Each named turn below is shown by a few rows before and after it. Which turns, in which order, take the first row of each later pair to the second? The first pair is answered.
Q (before => after):
[  3  -2 -12  -3  -2  -4  -7   9   5] => [  0  -4 -13  -2   0  -2  -7  10   4]
[  2 -18 -13  17   6  -2   9   5  -7] => [ 11  -4 -18  13   4 -10   2  -3 -13]
[ -4  14 -18  24   2  -5 -61  -4 -18] => [-14  21 -11  -3 -17 -54 -31   2   9]
J (before => after):
[ 15  -6 -20   9  -1   2 -21  28   1] => [-15   0  12  22  -9 -25 -24   1   4]
[ 14  14  -1 -12 -10 -19  -2 -15 -10] => [ 24  12  -9 -15  -5 -10   1  -3 -11]
[-5 -6 14 11  2 -8  8  3  7] => [ -4  -5  12 -10   0   0  14   5   4]
D (before => after):
[19  8  0 13  5 -3 18 -1 -5] => [22 13 -3  0  2 -2 17 -5 -7]
[-23  -5  10  26   4   2  -6  -4   0] => [-16  -2  14  -9  -4  20   9 -15 -13]
[ 20   7 -11  -4   9   5  31   4  25] => [ 23  13 -21  -3   6  -2  24   8  25]
[ 22  18  -2 -14  -3  11   1 -27 -20] => [ 24  25 -18   8  -1 -10 -24 -11 -12]
H (before => after):
[  9   2  -3  -2  -6  -5 -14  12  19] => [ 9 -2 -1 -2 -4 -3 -9 13 21]
[ 18   4 -15 -16   5   8  16  19   3] => [ 23  15 -15  -4   9  -8  16   9   2]
[ -2  11 -15 -24 -14 -27   6  14  14] => [ 11  -2 -27 -24  -6  13  -8  22  -3]
Now pairs of rows:
Between the rows of a pair lie 2 to 4 turns.
[ 11  15  12  16  -8 -22 -10 -19 -11] => [ 23  -8  -6 -19 -10   6  21  17   1] | Q D J
[ 14   5  10 -34  -2 -11  15 -14 -12] => [ 23  13  -6   6   7 -31 -12  -6  -9] | H H D
[ 18 -23 -11  22  14  15  -2  19   7] => [ -3 -30   2   1   1   1  16  23  23] | H H
[ 29   7 -29 -12   4 -17   7  23   4] => [ -8   2   3   6  -2 -42  17   6  21] | Q H H J
[ -4  20   8 -13   5   0 -19 -25 -31] => [  6  10 -18  21  19  -3 -30   4 -23] | J D
[-17   8  17 -40 -18  11  -6 -11 -12] => [  8   8  -3  31   9  18 -29  -9 -18] | H J D
[ 22   4  -5  -2  -6   9 -10 -15 -14] => [ 16 -16   4  16  -1  13   8  -7  -4] | Q H J D
[ -5  16   5  25   6 -35  -4  -1   3] => [32 11 -9  9 16 -4 26  4 -2] | D J J Q
[-14 -20  15 -29  -1  16  45   0   7] => [ 25  -9 -16  40  21  -5  24  11   9] | J H
[  7  -8  -8 -15  -5   4  33   0  12] => [-22  -8   8 -15 -14  -2  14 -11  15] | D Q J J
[ 13 -16  29  -3  13  19  48 -26   6] => [ 36   0 -39  17  14 -19 -10  26  16] | J D D
[ 50  21 -28 -16  -5  25   3 -12 -16] => [ 49  27 -45   3  -2   9 -13   0 -10] | D D D D
[19  2 -6 16  5  5  2 17 -3] => [  6  13  10  12  -8 -22   4  -3   1] | Q J
